128 stands for zero in the data rows.
Here are some points:
[124 139 154 175 179 184 195 193 195 183 180 176 153 143 119 105  97  78
  77  58  61  67  66  74  81 100 111]
[129 122 123 119 115 112 111 108 112 116 122 117 126 123 137 131 138 146
 142 140 144 143 142 147 136 136 137]
[134 143 159 168 179 181 181 176 173 168 159 148 136 119 115 100  93  84
  74  75  80  75  82  89 101 113 128]
[153 113  83  59  39  10   0   0   0  11  18  40  65 100 121 156 197 212
 231 252 251 255 248 247 223 209 181]
[131 131 140 145 147 152 137 144 138 144 132 131 122 122 121 110 114 116
 107 111 113 119 113 130 124 128 141]
[ 81  84  88  89  98 104 115 123 135 135 151 161 169 160 175 166 167 157
 155 153 140 130 123 108 105  97 102]
[139 152 164 175 194 202 191 205 203 186 175 172 150 125 115  95  82  63
  57  55  50  59  68  66  87  89 122]
[255 254 212 148 104  58  12   0   0   0   0   0   0   0   0  25  74 127
 169 224 255 255 255 255 255 255 255]
[130 153 155 153 175 174 175 167 166 160 153 139 120 129 115 101  92  89
  89  89  84 100  92  97 114 120 122]
[142 152 153 172 157 168 161 166 156 148 130 132 115 122 110 107  96  94
  99  98  91 108 115 103 125 128 132]
[127 153 170 185 202 207 213 212 201 198 191 168 156 137 114  94  77  66
  46  46  40  42  58  67  86  97 109]
[175 133 110  80  39  17   3   0   0   0   0  10  40  60  97 126 159 203
 223 243 255 255 255 255 255 235 207]
[111 134 154 170 188 210 210 220 216 216 209 187 173 156 138 112  89  76
  59  45  37  36  40  40  56  77  91]
[135 152 158 173 184 180 172 168 163 156 153 149 128 126 106 100  93  89
  76  77  88  80  82 103 114 118 121]
[135 127 107  93  81  62  70  56  65  63  62  79  97 114 123 144 154 176
 185 188 203 202 204 188 178 170 160]
[ 85 102 107 119 131 149 155 175 176 175 187 183 184 177 166 159 145 132
 118 102  91  77  78  61  70  73  80]
[162 162 148 132 124 115 104  96  84  87  85  86  83  88  96 103 114 123
 138 147 156 167 165 176 172 177 166]
[184 172 155 148 116 102  97  79  70  59  59  62  60  75  76  94 111 127
 147 155 169 188 184 196 191 195 196]
[113 110 118 120 120 130 132 131 140 138 139 148 146 140 141 131 136 133
 133 127 126 122 115 113 107 109 118]
[161 128 109  85  68  55  41  23  24  29  34  46  58  81 105 128 153 174
 197 211 223 233 228 224 211 207 184]
[130 162 163 179 197 196 205 204 198 197 179 157 149 121 105  99  76  63
  64  47  55  53  60  72  81  97 111]
[138 151 154 147 140 138 135 133 130 121 118 113 109 110 113 111 105 118
 123 117 124 129 129 131 138 134 139]
[101  97  97  95 105 112 118 123 133 129 150 147 152 165 163 159 155 154
 150 146 136 131 129 123 113 106 110]
[ 93  91  98  93  99 106 117 123 131 141 149 153 164 175 163 171 167 159
 156 139 140 132 110 111 104  98  90]
[133 149 149 162 166 170 162 166 176 159 150 141 139 134 114 103 105  95
  96  84  88  90  97 108 103 128 114]
[149 134 133 123 118 112 104 101  91  97  96  94  99 108 113 130 128 139
 145 155 162 156 157 161 160 156 149]
[ 66  97 116 144 170 184 211 226 227 236 235 227 219 195 178 150 126 102
  74  57  36  14  19  14  21  30  47]
[188 178 156 130 100  87  62  52  33  28  29  28  28  52  69  87 131 150
 164 184 201 221 231 232 234 226 221]
[ 56  57  35  41  49  54  74  86 106 117 146 162 175 186 211 208 217 219
 201 202 176 158 144 123 106  86  70]
[ 73  81  96 102 119 130 147 152 161 175 187 186 187 187 179 165 154 147
 133 116 101 101  80  78  72  69  70]
[118 113 116 116 128 125 134 136 134 141 146 134 146 144 140 139 140 136
 131 132 124 118 114 119 107 112 111]
[115 134 150 160 166 180 186 189 186 186 183 170 158 147 130 119 106  90
  82  72  72  71  66  71  70  90 106]
[127 141 166 174 186 190 215 199 197 193 177 175 158 134 130 108  96  83
  73  63  63  52  61  72  81 101 102]
[139 147 153 165 171 169 174 171 174 163 150 144 131 128 115 110  93  90
  81  82  85  87  89 100 103 114 116]
[113 120 143 147 158 168 184 180 178 184 174 177 169 160 138 125 114 107
  92  73  78  65  63  75  77  94 100]
[163 150 148 137 134 127 117 111 103  98  87  94  98 102  99 105 115 118
 129 135 141 149 158 155 165 158 165]
[129 134 129 138 139 147 150 156 147 159 140 141 134 140 129 125 111 114
 106 118 113 104 106 109 115 113 119]
[145 153 160 163 158 165 165 158 155 145 136 132 123 116 104  99  93  96
  93  92  95  93 106 121 125 133 141]
[135 134 131 125 116 114 114  99 101 100 105 108 106 114 116 123 135 133
 145 147 151 156 154 155 161 151 143]
[205 175 159 134 107  80  54  40  26  18  13  19  24  46  65  89 117 139
 163 183 209 229 235 248 239 229 223]
[116 123 140 151 156 172 165 180 176 180 175 165 162 153 130 124 119 105
  89  86  78  79  73  81  92  98 100]
[158 174 180 179 175 178 177 161 146 142 129 117 100 104  95  80  79  73
  85  85  95 102 106 124 127 142 146]
[139 142 140 143 142 145 138 139 135 136 138 127 113 111 115 119 110 110
 117 112 120 117 126 127 133 133 141]
[ 58  91 123 144 192 209 230 249 255 255 255 245 221 204 170 154 124  93
  60  41  17   0   0   0   1  19  41]
[153 137 118  97  87  68  54  46  45  43  52  60  76  89 105 123 148 166
 179 193 203 212 216 210 199 194 179]
[139 159 158 160 164 168 169 160 153 151 138 130 118 118 110 102  90  98
  89  94  93  92  94 113 127 123 138]
[ 95  83  84  86  91  89  99 100 114 117 130 139 154 165 165 170 168 168
 166 155 153 153 141 128 113 112  98]
[213 200 183 161 151 124  95  85  61  46  44  37  40  42  51  67  78  95
 118 143 162 186 196 209 225 222 225]
[135 131 138 131 139 149 140 142 130 134 137 131 123 126 130 126 119 122
 121 116 111 107 110 118 124 130 123]
[ 74  82  81  80  70  90 114 114 122 138 146 160 167 180 173 175 176 179
 178 162 149 139 121 118  99  86  77]
[131 132 130 135 138 138 141 130 134 133 129 134 125 124 122 119 117 117
 116 120 127 121 120 124 127 129 136]
[124 134 154 164 178 185 188 195 195 182 178 159 157 136 121 115  95  86
  69  73  63  70  70  73  84  94 107]
[113 118 117 123 123 134 144 141 148 144 150 142 149 145 149 131 133 130
 118 120 117 116 107 116 109 104 112]
[102 107 104 111 123 127 129 135 140 143 151 152 153 156 152 147 149 140
 134 129 130 121 116 114 105 104  99]
[107 107 110 105 103 106 105 120 116 128 134 130 141 141 151 158 154 146
 151 149 144 152 131 126 115 116 117]
[125 125 113  97  93  85  88  88  86  80  98  96 111 120 131 142 147 160
 167 164 163 176 170 164 163 154 146]
[116 109 108 112 117 105 101 106 106 118 115 122 134 132 139 147 151 145
 152 162 157 150 147 144 137 133 122]
[191 206 225 235 235 239 224 208 193 170 138 121  99  78  57  42  21  23
  18  23  40  46  69  96 121 148 179]
[107 115 103 105  99 102 111  98 103 122 135 133 153 144 153 159 154 155
 149 148 153 142 139 135 124 124 110]
[135 133 147 146 165 153 157 157 160 156 149 141 138 122 116 114 111 100
  86 103  84  98 104 103 109 120 133]
[142 164 164 172 176 183 178 185 178 166 151 150 131 120 106 101  83  76
  74  68  71  76  83  92 103 119 130]
[128 124 106  97  93  81  85  75  74  80  95  97 108 120 130 139 155 159
 171 172 180 179 179 165 160 150 142]
[138 164 179 199 214 222 218 229 218 203 198 174 155 131 101  87  60  51
  34  33  31  38  40  47  64  95 114]
[148 140 132 121 121 115 104  97  98  96 105  94 105 104 111 129 128 135
 147 149 155 160 158 161 152 154 153]
[205 169 160 128 107  84  63  50  40  33  25  19  40  44  78 101 116 140
 167 179 198 210 222 236 216 226 206]
[135 140 137 152 149 144 145 156 141 150 137 124 125 119 124 122 116 107
 116 107 106 108 115 117 120 125 131]
[103 115 131 139 147 166 173 178 189 183 178 177 174 158 148 130 120  99
  99  83  72  78  67  74  75  70  96]
[144 169 187 182 205 210 213 214 209 195 175 166 139 120  92  85  63  53
  47  39  37  59  50  64  92 102 128]
[155 149 153 153 151 145 136 131 129 121 120 107 113 104 111 104 104 115
 106 111 121 123 127 142 139 145 158]
[157 146 147 142 131 140 131 116 121 114 107 103 105 104 101  99 106 108
 114 126 130 136 137 150 143 157 153]
[139 146 154 154 160 158 156 161 155 145 148 133 130 119 114 105  95  96
  96 103 101 105 102 110 116 123 127]
[128 126 120 117 114 116 117 108 109 114 115 108 118 127 125 134 140 142
 141 145 141 151 139 144 139 141 141]
10 more points follow, each with its number after it:
[114 111 118 118 123 127 126 127 136 136 137 133 144 146 140 137 134 133
 135 130 132 127 128 112 120 121 116] 0
[121 134 141 151 150 162 165 160 159 162 159 151 140 142 127 124 112 111
  97  95  98  95  95  91  99 117 120] 1
[103 108 100  96  81  84  83  93  91 104 109 119 124 137 152 157 160 165
 171 167 160 171 146 153 136 145 124] 2
[130 127 122 119 108 101 101  92  93 103 102 110 107 113 120 137 138 144
 156 156 159 154 152 155 146 152 148] 3
[156 147 158 154 154 147 149 142 132 134 138 124 124 117 113 107 112 104
 101 111 110 111 114 133 125 135 141] 4
[124 123 131 119 136 131 136 137 141 139 134 146 141 136 135 124 130 123
 117 123 118 123 119 117 118 119 119] 5
[ 55  67  76  96 122 132 153 174 189 204 210 219 220 212 200 182 173 159
 132 112  79  74  67  45  43  48  38] 6
[137 136 126 130 128 113 111 116 110 111 105 111 108 109 120 127 128 133
 143 139 151 150 159 149 145 146 143] 7
[ 95  95  96 113 113 116 136 134 151 150 162 167 166 154 163 157 154 145
 135 125 118 117 108 102  94 102  97] 8
[159 137 124 103  97  67  65  55  46  53  53  64  76  91 104 129 139 157
 177 191 198 197 205 206 194 186 172] 9
Which of these numbered points is nearest to each point below, looking only along the 8 directions in which the first points spread most? Its number follows each.
[118 127 137 154 160 170 172 177 182 181 176 166 167 146 136 123 111  99
  86  81  79  71  77  78  81  90 100] > 1
[118 112 109 113 129 122 125 127 127 135 145 132 144 140 138 146 142 141
 137 142 133 123 120 125 107 114 112] > 0
[149 156 158 157 152 153 145 146 143 128 126 121 109 111 107  96 102 103
 106 107 119 111 124 130 142 142 155] > 4
[103  83  85  77  68  77  83  89  95 101 114 135 141 154 166 167 174 188
 181 185 169 160 157 150 138 128 113] > 2
[127 133 137 139 139 143 140 139 145 144 137 135 135 130 127 121 120 119
 120 117 110 117 114 115 116 121 125] > 5
[125 130 139 147 156 165 160 168 167 170 163 157 146 134 137 116 110  93
  88  89  84  78  87  93  96 104 113] > 1
[109 108 112 113 115 116 124 123 120 131 144 140 142 141 140 148 145 145
 143 137 139 128 131 124 121 119 111] > 0
[142 139 137 129 130 130 122 113 121 112 121 108 114 115 118 127 121 125
 138 134 140 141 138 145 136 140 146] > 7
[136 123 118 113  95  97  90  83  90  93  91 105 112 115 127 132 147 146
 160 171 169 168 165 165 161 150 142] > 3
[ 78  94 101 105 115 124 128 152 150 168 164 175 167 172 170 163 164 145
 144 122 109 111  87  91  86  85  89] > 8
[114 112 111 106 109 111 121 115 120 126 127 137 138 146 147 145 149 148
 147 145 145 135 133 128 117 121 116] > 0
[ 34  46  71 106 136 164 179 215 240 254 252 254 243 231 216 194 163 134
 101  81  50  32  25   0   0   5  20] > 6
[142 130 120 117 100  99  93  86  91  93  91 100 108 113 129 132 143 145
 158 169 166 167 165 164 159 152 147] > 3
[164 148 125 103  87  63  63  53  48  45  51  54  72  83 106 118 143 162
 178 194 212 212 209 210 199 191 178] > 9
[127 134 137 147 160 155 159 160 164 161 155 154 148 142 134 112 114 112
 100  98  93  91  90  90  98 110 111] > 1
[140 130 122 112 106  95 102  91  91 102 101 106 117 117 119 127 141 148
 143 162 159 160 159 158 155 152 155] > 3
[144 142 135 127 126 126 123 117 109 114 110 108 104 109 112 119 124 119
 134 132 144 134 144 148 141 149 148] > 7
[171 167 167 166 171 163 158 150 138 130 112 109  96  92  83  90  79  86
 103  93 109 110 124 132 138 161 163] > 4
[ 87  84  92  94 110 124 133 136 149 154 171 166 168 177 166 163 162 148
 138 133 120 115 103  91  83  84  91] > 8
[161 173 163 169 161 164 144 149 135 129 124 117 101  96  99  94  93  96
  98 103 101 126 125 133 140 155 153] > 4
[124 133 152 169 180 183 195 196 194 195 182 170 161 139 126 112  95  81
  69  66  61  59  62  75  82  85 105] > 1
[157 161 159 154 163 143 150 141 127 130 122 106 105  96  98  97  96  97
 102 102 111 121 127 140 143 142 149] > 4
[109 107 110 101 102 102 118 120 120 125 131 135 146 144 146 152 143 149
 150 144 135 137 137 123 120 112 105] > 0
[139 141 131 128 132 125 123 117 116 116 114 117 112 112 117 116 125 121
 128 135 134 138 138 143 142 145 147] > 7
[171 148 119  95  78  53  34  25  16  18  25  31  50  74  95 118 148 171
 188 212 227 239 242 240 224 219 203] > 9
[ 93  85  72  72  68  77  90  86 102 116 133 143 155 156 174 180 179 184
 182 166 171 156 139 126 127 113  98] > 2
[151 139 138 129 136 126 108 114 114 103 107 109 105 109 117 125 115 119
 131 141 136 139 145 140 149 154 145] > 7
[121 112 114 112 119 118 119 126 124 135 134 139 139 147 138 146 136 132
 132 133 133 133 126 124 116 114 115] > 0
[ 18  51  81 122 153 181 220 253 255 255 255 255 255 255 232 187 147 119
  92  49  14   0   0   0   0   0   0] > 6
[194 168 138 106  83  57  21  14   1   3   8   9  38  42  74 102 134 162
 187 214 236 253 255 249 243 232 222] > 9
[ 96  91  82  66  67  65  77  75  82  95 114 119 141 151 164 178 187 188
 190 189 185 172 166 147 138 120 110] > 2
[130 112 125 134 138 140 133 143 136 147 134 141 131 131 128 132 121 128
 121 118 125 117 110 119 108 123 117] > 5
[ 78  89  85  99 104 118 126 150 150 147 171 175 182 180 173 178 174 158
 145 132 121 101 102  78  86  78  84] > 8
[104  91  79  78  78  77  82  84  86 106 111 123 143 151 155 162 171 176
 175 179 172 163 157 148 134 126 110] > 2
[169 154 129 102  83  58  55  42  32  32  34  44  60  73 102 111 140 165
 178 203 221 221 224 227 214 206 188] > 9
[108 129 147 156 166 182 176 192 194 184 175 173 165 151 131 123 105  96
  82  66  72  70  67  67  74  88  97] > 1
[174 170 172 173 176 165 155 148 137 126 118  94  91  84  70  72  75  86
  87  99  98 112 122 138 149 159 168] > 4
[ 81  86  90 101 108 122 135 148 153 171 173 179 180 178 176 163 156 145
 137 125 113  97  94  91  79  75  76] > 8
[115 122 115 118 108 114 113 118 123 126 130 141 134 139 138 141 140 147
 145 144 136 134 133 122 127 124 117] > 0
[ 67  79  99 115 143 168 182 196 212 225 233 212 217 205 184 164 156 130
 104  82  66  53  37  24  28  33  45] > 6
[136 127 114 112  98  96  93  89  80  92  93 101 104 108 123 130 138 151
 155 166 169 164 170 164 161 152 143] > 3
[ 98  90  99 113 114 121 138 142 155 158 169 172 167 178 158 154 149 141
 134 126 106 105 100  83  93  98  89] > 8
[138 139 124 113 105 100  93  97  89  93  97  99 108 116 119 134 142 143
 152 160 160 160 167 161 160 146 141] > 3
[153 154 144 150 152 145 137 141 134 126 109 120 113 105 101 108 105 110
 105 106 120 120 127 134 137 142 146] > 4
[136 128 126 109 104  97  95  92  87  92  97  99 104 113 123 124 136 148
 161 158 166 167 158 166 162 153 157] > 3
[108 106 107 107 116 117 122 129 140 130 144 146 155 140 146 142 140 148
 126 134 128 119 123 114 115 113 101] > 0
[179 161 141 117  83  73  58  37  29  29  25  31  50  68  87 107 129 155
 183 190 205 228 217 230 231 215 197] > 9
[144 146 136 130 127 130 112 120 126 113 108 114 110 120 108 117 119 123
 125 128 138 136 144 146 141 143 130] > 7
[105 112 113 116 123 116 124 131 137 137 136 140 143 139 149 139 145 140
 130 141 125 125 123 122 114 112 110] > 0
[152 167 164 151 152 154 145 143 137 130 123 117 114 100 106  97  92  99
 101 113 112 111 127 132 131 143 158] > 4
[159 131 107  86  67  42  27  22  18  24  30  45  64  88 107 136 172 184
 205 224 226 233 234 233 217 209 186] > 9
[124 126 125 132 134 140 141 146 147 152 145 146 143 137 140 133 122 123
 117 112 109 107 109 109 103 112 111] > 5
[147 153 155 158 154 151 140 142 132 131 124 111 111 100 100 102  83  96
 102 114 108 112 125 130 138 145 138] > 4
[104  86  83  73  70  79  77  81  95  95 107 124 138 153 162 168 176 178
 188 178 178 170 156 144 127 122 108] > 2
[ 93  92  77  75  78  80  90  95 102 111 125 135 145 154 170 172 182 184
 175 180 163 155 148 135 124 112 101] > 2
[158 147 141 146 134 130 116 126 120 111 100  98 104  99 103 111 121 129
 123 130 133 138 146 152 157 148 151] > 7
[ 42  71 111 139 167 185 216 241 254 255 255 247 239 221 204 169 144 112
  78  60  31  18   8   0   7   6  22] > 6
[110 114 109 114 111 126 122 125 131 133 139 140 144 145 150 141 147 142
 140 137 126 121 125 114 117 120 105] > 0
[207 179 149 115  90  61  40  16   0   0   0   1  13  35  60  99 125 154
 189 212 234 252 253 255 255 244 230] > 9
[131 142 149 159 173 173 178 182 183 173 162 153 143 133 123 115  97  91
  76  80  78  77  79  91  94 102 108] > 1
[108 108 102 111 119 117 120 123 126 129 143 143 142 146 148 145 150 156
 147 143 137 132 123 123 124 100 109] > 0
[ 96  95 107 105 113 118 139 143 147 154 160 158 169 169 166 154 155 146
 134 128 115 109  98 100  92  93  92] > 8
[154 156 151 156 159 149 157 151 129 126 120 117 110 100  87  89  91  88
 100 102 106 115 129 133 134 147 147] > 4
[159 157 146 134 144 125 126 113 107  98  99 100 102  95  94 110 109 119
 127 128 123 146 155 156 161 159 162] > 7
[166 136 106  68  42   7   0   0   0   0   0  18  43  72 113 138 174 207
 229 252 255 255 255 255 243 225 194] > 9
[149 139 141 128 132 125 118 118 112 112 105 105 111 109 111 118 117 118
 125 134 140 145 150 150 148 149 145] > 7
[186 162 139 113 103  67  61  41  29  34  30  41  50  70  82 110 121 146
 178 192 205 207 221 231 217 210 196] > 9
[113 106  90  87  86  87  87  94 102 107 112 126 134 144 151 164 172 172
 164 167 161 165 150 148 139 127 120] > 2
[119 128 133 142 134 137 141 146 149 141 147 143 146 141 140 124 125 123
 115 114 114 112 111 108 108 124 121] > 5
[155 130 104  87  61  51  44  31  26  23  47  52  80  86 115 131 160 183
 198 217 216 224 220 219 208 191 170] > 9
[139 144 137 131 130 128 118 111 108 110 118 104 106 114 119 127 125 127
 136 141 146 149 145 145 148 148 147] > 7
[ 97  94  86  82  76  72  70  84  93 101 119 119 135 149 165 167 173 179
 184 181 175 160 156 145 141 130 104] > 2
[116 103  92  89  86  90  83  88  94 105 112 127 135 136 149 156 164 162
 163 170 160 157 158 152 141 136 124] > 2
[122 131 130 135 138 140 146 144 140 145 146 140 135 135 128 126 122 115
 116 114 117 111 110 115 113 113 119] > 5
Now 10 new points, numbered from 0 again:
[153 163 174 181 194 189 187 182 183 163 153 136 122 114  99  90  75  65
  60  70  72  78  82  99 109 119 129] 0
[168 146 128 105  82  73  61  43  44  40  51  55  74  81  97 125 139 161
 173 194 207 221 213 213 205 188 179] 1
[145 146 153 157 157 168 160 155 156 152 141 133 125 117 114  98  96  86
  87  91  94  94 100 113 111 127 133] 2
[131 127 146 147 153 163 164 153 151 153 144 141 137 125 111 109 110 106
 106  99 101 102  97 100 109 123 124] 3
[ 62  80  99 123 145 166 176 195 215 221 236 212 212 202 180 169 151 113
  97  82  65  46  45  36  32  40  54] 4
[110 117 122 135 140 143 155 152 162 157 163 163 152 141 144 132 132 122
 113 104 102 100  97  97  96 105 109] 5
[132 154 180 197 200 214 217 206 213 195 178 166 141 128 107  92  67  69
  47  39  45  49  63  73  93 104 128] 6
[128 121 114 104 108  96  93  97 102  91  97 107 117 124 130 142 148 151
 155 162 163 161 152 157 151 140 135] 7
[109 128 154 178 198 217 221 233 239 233 223 199 189 159 145 110  89  67
  49  29  18  23  18  29  40  60  80] 8
[163 114  80  37   1   0   0   0   0   0   0   1  28  68 104 165 198 239
 255 255 255 255 255 255 255 246 212] 9
Which of these numbered points is nearest to each point below, looking only along the 8 directions in which the first points spread most? Its number follows each.
[126 109 105  96  92 102  96  92  96 110 102 123 119 133 147 146 155 165
 165 157 165 171 156 150 148 139 127] > 7
[122 108 108  92  96  94  96  92  96  98 100 105 121 136 145 138 149 167
 156 161 169 173 165 153 139 133 128] > 7
[162 121 101  60  35  17   0   0   0   0   2  20  61  85 113 142 171 205
 234 255 255 255 255 255 244 223 198] > 9
[133 145 168 196 203 203 209 210 207 202 183 166 157 138 102 104  78  71
  60  44  44  47  59  72  83  93 118] > 6
[ 97 102 114 119 125 135 147 156 167 168 171 173 165 160 156 149 138 125
 118 115  98  97  89  86  92  84  87] > 5
[152 144 157 165 169 153 160 165 140 141 135 130 106 115 104  90  98  89
  97 101 107 107 116 117 128 139 140] > 2
[127 113 112 101  98  98  87 104  94  99 106 106 118 123 132 148 146 151
 158 158 157 156 157 161 141 139 126] > 7
[ 99 102 108 111 130 134 140 153 150 168 155 168 165 165 154 149 149 134
 128 111 102 106  93  94 103  86  95] > 5
[143 124  91  60  42  25  14   3   2  10  33  42  69  90 127 153 177 205
 224 240 248 241 246 232 214 198 174] > 9
[157 168 172 175 171 173 157 158 155 140 135 120 107  97  92  85  88  90
  92  89  97 102 109 121 133 146 151] > 2
[128 129 143 145 143 153 157 144 158 154 148 152 133 132 118 117 110  99
 102 102  96 104 102 107 105 117 123] > 3
[134 121 115 115 103 103 106  99 108 106 113 107 117 123 123 133 143 149
 143 146 147 156 155 153 142 147 134] > 7
[146 154 162 163 172 161 165 154 146 150 139 129 121 115 103 103  97  88
  89  90  98  97 102 112 124 133 147] > 2
[154 177 202 216 223 231 219 224 210 201 177 153 143 111  98  72  50  38
  33  28  29  41  52  63  76 109 137] > 6
[176 185 192 202 200 192 196 182 165 148 138 120 100  81  73  66  53  53
  53  63  76  79 101 106 128 138 156] > 0
[115 109  88  88  92  85  90  93  89  94 110 109 130 133 148 147 166 153
 173 163 175 166 158 153 149 140 124] > 7
[154 153 167 166 175 166 174 158 155 145 134 138 120  99 111  91  88  85
  75  91  90  93 106 109 121 133 143] > 2
[152 166 184 203 212 216 223 217 207 192 181 158 138 112  97  75  58  46
  38  35  39  44  56  67  85 102 124] > 6
[ 63  87 107 132 149 174 200 212 230 235 223 231 221 203 187 160 142 116
  86  70  52  34  20  23  29  29  36] > 4
[207 178 158 136 101  79  70  55  41  24  19  30  30  58  64  82 107 127
 160 181 201 208 228 225 234 217 231] > 1
[100 115 135 149 171 187 198 196 216 205 210 202 184 163 149 149 115  98
  78  64  55  41  49  43  59  70  71] > 8
[ 55  80 100 124 143 174 193 210 231 234 223 234 223 210 192 165 148 118
  88  74  54  38  19  19  25  27  29] > 4
[129 128 146 153 157 158 161 158 161 158 149 149 140 126 127 116 110 104
 103  88  98  96  98 109 108 111 118] > 3
[171 156 141 126  95  79  63  59  44  44  30  50  60  72  92 110 134 147
 169 180 198 215 223 225 223 208 198] > 1
[126 114 108  98  94  96  96  88  92  99 105 108 111 124 135 145 154 150
 165 161 169 160 160 156 144 144 137] > 7
[123 132 156 176 180 203 197 206 195 197 191 174 160 144 120 105  98  80
  61  56  53  54  54  65  79  94 108] > 6
[153 152 158 175 166 174 171 166 160 169 144 135 132 117 110  93  93  86
  82  89  77  93  96 100 117 128 135] > 2
[132 126 115 118 108 102 105  97  96  99  95 114 111 121 125 131 137 155
 148 156 156 154 154 157 150 152 142] > 7
[149 168 179 192 206 206 206 209 196 184 180 153 140 120  96  84  64  61
  48  50  51  59  61  68  86 113 125] > 6
[126 130 125 119 106 100 107  93 110  93 105 104 117 123 131 135 139 143
 146 154 153 149 159 145 149 147 144] > 7
[ 78  95 124 140 161 169 186 201 208 205 209 199 192 180 169 148 132 111
  93  80  66  56  53  49  53  56  65] > 4
[200 176 163 142 109  78  65  50  40  26  27  32  31  52  66  81 108 136
 169 183 191 209 219 232 231 216 207] > 1
[149 158 178 193 204 204 211 207 194 195 175 156 149 115 104  87  69  56
  45  49  53  50  57  77  88 100 127] > 6
[135 145 167 184 186 197 210 208 211 195 187 168 154 129 127  98  86  71
  63  45  49  60  59  74  79  88 111] > 6
[153 184 188 201 212 220 210 221 213 187 167 155 132 111  90  78  56  47
  41  35  39  47  59  72  88 113 130] > 6
[180 163 135 120  93  73  52  42  15  30  24  34  38  54  78 101 123 153
 172 198 211 217 235 227 226 222 202] > 1
[130 143 166 175 183 195 203 209 188 181 177 162 157 128 108 103  92  75
  62  55  59  57  68  75  84 102 118] > 6
[133 114 101 100  89  91  88  93  86  98  93 109 110 131 131 140 151 144
 163 167 167 175 171 160 154 145 136] > 7
[206 174 169 141 123  97  84  64  48  28  34  34  44  48  62  76  94 121
 146 172 185 202 215 216 218 219 218] > 1
[122 130 139 148 147 155 156 154 152 145 149 135 133 129 125 112  99 105
 101 106  96 100 102 106 115 121 117] > 3
[130 134 147 167 166 192 199 196 202 194 182 176 169 139 128 109 106  79
  71  62  50  57  57  67  65  88 107] > 6
[ 54  77 109 133 163 183 207 228 239 240 243 234 226 208 194 168 138 111
  84  65  41  29  24  18  19  22  34] > 4
[140 154 164 176 189 202 194 194 196 191 178 161 151 129 106  94  82  68
  62  53  51  59  57  72  84 100 123] > 6
[116 135 151 163 176 187 188 191 192 187 180 174 155 140 133 111 105  86
  78  71  70  62  66  69  78  87 103] > 6
[151 163 168 179 178 190 187 181 175 165 149 146 123 112 100  88  77  70
  70  74  70  71  86 101 112 121 142] > 0
[130 135 137 129 139 140 134 140 142 136 137 134 120 129 126 124 119 112
 116 116 117 116 121 114 123 124 128] > 3
[130 123 121 106 104 104 105 105 104 109 110 118 121 129 120 139 144 146
 148 151 151 143 148 148 150 141 135] > 7
[ 90 104 105 116 125 133 146 157 157 169 167 170 172 171 156 149 144 134
 124 119 107  99  91  94  83  83  86] > 5
[ 98  99 110 119 126 132 145 153 155 165 179 173 165 157 157 151 143 136
 128 113 108  96  97  92  89  87  86] > 5
[133 115 113 103 100  89  86  85  94  88 104 114 110 122 138 141 148 160
 161 166 165 159 163 165 153 152 142] > 7
[120 107 101  94  89  84  91  88  93 102 101 115 134 131 143 147 163 170
 167 172 166 167 158 151 138 140 119] > 7
[156 169 167 166 166 169 159 160 151 134 121 117 110 100  92  92  86  87
  92  92  98 104 119 121 128 144 148] > 2
[108 100  89  72  78  79  80  88 103 104 116 124 132 153 150 172 168 167
 181 178 175 158 158 152 141 125 119] > 7
[137 128 122 115 111 105 106 108  98 102 106 106 116 117 125 136 132 140
 145 150 153 149 151 150 151 141 136] > 7
[156 159 167 171 167 172 177 166 168 148 132 124 113 103  97  96  91  78
  91  86  94  97 110 111 127 133 141] > 2
[122 119 105  99  95  87  85  91  92  92  97 114 115 131 138 140 156 165
 162 163 162 166 160 164 144 143 139] > 7
[180 167 151 128 118 101  65  60  43  47  32  43  48  65  79  98 117 142
 158 180 195 204 212 216 219 212 203] > 1
[135 133 141 148 150 158 156 156 156 149 146 139 132 132 118 117 105 110
 104  95 110 105 106 113 117 109 137] > 3
[189 176 147 136 113  86  76  51  43  38  35  40  56  64  82 104 115 130
 157 182 198 197 215 216 213 208 202] > 1
[119 101 107 103  93  98  94 102 103 109 112 124 126 135 140 154 155 150
 156 156 153 160 151 150 136 136 126] > 7
[142 153 171 181 203 197 201 194 204 181 174 156 143 125 105  81  77  65
  66  59  62  61  65  73  87 102 128] > 6
[ 61  83  90 111 127 152 167 173 192 203 213 216 198 191 185 166 153 133
 110 109  79  74  59  61  56  53  55] > 4
[133 132 128 119 115 110 104  97 104 100 103 109 115 113 118 124 132 138
 145 146 145 152 163 151 151 149 142] > 7
[114 115 106 107  97  99 100 103 102 104 121 125 128 134 141 144 159 155
 160 159 156 161 147 138 142 127 122] > 7
[147 152 157 159 173 169 173 168 170 158 144 148 129 125 114 100  96  78
  94  85  85  89  91 104 111 122 132] > 2
[121 125 144 147 150 159 163 155 164 161 150 153 144 134 125 116 109  98
  95 102  96  93  96 105 110 108 120] > 3
[163 139 128 112  88  78  59  55  47  57  46  59  73  94 108 119 138 153
 173 186 197 194 209 202 194 186 177] > 1
[133 143 138 152 149 144 147 145 137 147 134 138 129 126 118 112 108 110
 106 107 109 101 107 118 121 124 123] > 3
[136 130 123 113 108 104  95  91  90  93  97 108 106 111 121 136 138 148
 151 160 157 167 163 163 161 152 149] > 7
[141 133 123 117 112 106 107  99 105 101 102 103 107 113 117 131 139 145
 143 151 148 152 151 160 157 147 141] > 7
[132 122 124 118 113 108  99  99 107 112 113 117 122 119 133 135 148 144
 163 156 149 145 149 139 140 140 145] > 7
[111 102 103 103 105  97  93 104  99 108 119 124 131 136 150 160 156 167
 168 150 162 154 159 143 138 129 120] > 7
[146 146 157 170 161 168 165 162 159 158 145 135 128 117 109  98 103  93
  87  95  86  97 101 104 119 126 135] > 2
[113 106 105  99  93  98 100 102 102 109 118 128 130 142 152 152 155 164
 161 167 158 153 148 142 141 132 123] > 7
